[[120 123 141 153]
 [123 132 131 128]
 [142 138 145 121]
 [142 128 132 114]
 [130 144 108 132]
 [133 110 126 127]
 [116 122 119 122]
 [132 146 109 114]
 [133 112 109 136]
 [110 113 132 113]]
->
[[133 110 126 127]
 [133 112 109 136]
 [110 113 132 113]
 [116 122 119 122]
 [120 123 141 153]
 [142 128 132 114]
 [123 132 131 128]
 [142 138 145 121]
 [130 144 108 132]
 [132 146 109 114]]

[[128 151 147 107 127]
 [130 102 104 150 120]]
->
[[130 102 104 150 120]
 [128 151 147 107 127]]

[[123 128 133 133]
 [146 119 105 106]
 [114 112 135 127]
 [119 126 135 115]]
->
[[114 112 135 127]
 [146 119 105 106]
 [119 126 135 115]
 [123 128 133 133]]

[[106 127 131 126 129 109 127 142 129 133 127 108 147]
 [118 112 113 118 134 118 117 129 117 123 133 118 130]
 [137 143 142 139 120 137 140 124 141 131 120 137 123]
 [137 119 118 122 135 137 120 118 119 122 135 137 116]
 [110 131 135 129 118 111 130 135 132 133 119 111 136]
 [119 124 127 123 136 120 124 140 125 132 136 120 143]]
->
[[118 112 113 118 134 118 117 129 117 123 133 118 130]
 [137 119 118 122 135 137 120 118 119 122 135 137 116]
 [119 124 127 123 136 120 124 140 125 132 136 120 143]
 [106 127 131 126 129 109 127 142 129 133 127 108 147]
 [110 131 135 129 118 111 130 135 132 133 119 111 136]
 [137 143 142 139 120 137 140 124 141 131 120 137 123]]

[[140 142 136 136 121 113 111 115 141 121 114 135 111 124 141 121]
 [113 112 123 122 132 145 149 143 113 134 145 123 147 134 112 133]]
->
[[113 112 123 122 132 145 149 143 113 134 145 123 147 134 112 133]
 [140 142 136 136 121 113 111 115 141 121 114 135 111 124 141 121]]

[[122 136 123 135 122 133 125 121 132 128 137 103 121 127 123]
 [113 135 124 130 122 131 127 116 131 124 136 106 125 129 121]
 [121 137 122 136 123 134 125 120 133 127 136 105 120 125 123]]
->
[[113 135 124 130 122 131 127 116 131 124 136 106 125 129 121]
 [122 136 123 135 122 133 125 121 132 128 137 103 121 127 123]
 [121 137 122 136 123 134 125 120 133 127 136 105 120 125 123]]

[[108 126 107 126 130 127 126]
 [114 120 110 120 121 124 138]
 [131 108 126 126 141 120 141]
 [121 123 122 129 115 144 110]
 [109 116 139 122 134 145 118]
 [117 119 131 118 110 134 140]
 [132 117 123 135 146 129 116]
 [135 122 149 128 136 126 141]]
->
[[131 108 126 126 141 120 141]
 [109 116 139 122 134 145 118]
 [132 117 123 135 146 129 116]
 [117 119 131 118 110 134 140]
 [114 120 110 120 121 124 138]
 [135 122 149 128 136 126 141]
 [121 123 122 129 115 144 110]
 [108 126 107 126 130 127 126]]

[[135 141 130 134]
 [133 132 119 127]
 [140 147 127 136]
 [121 128 149 135]
 [132 137 132 133]
 [122 117 125 122]]
->
[[122 117 125 122]
 [121 128 149 135]
 [133 132 119 127]
 [132 137 132 133]
 [135 141 130 134]
 [140 147 127 136]]
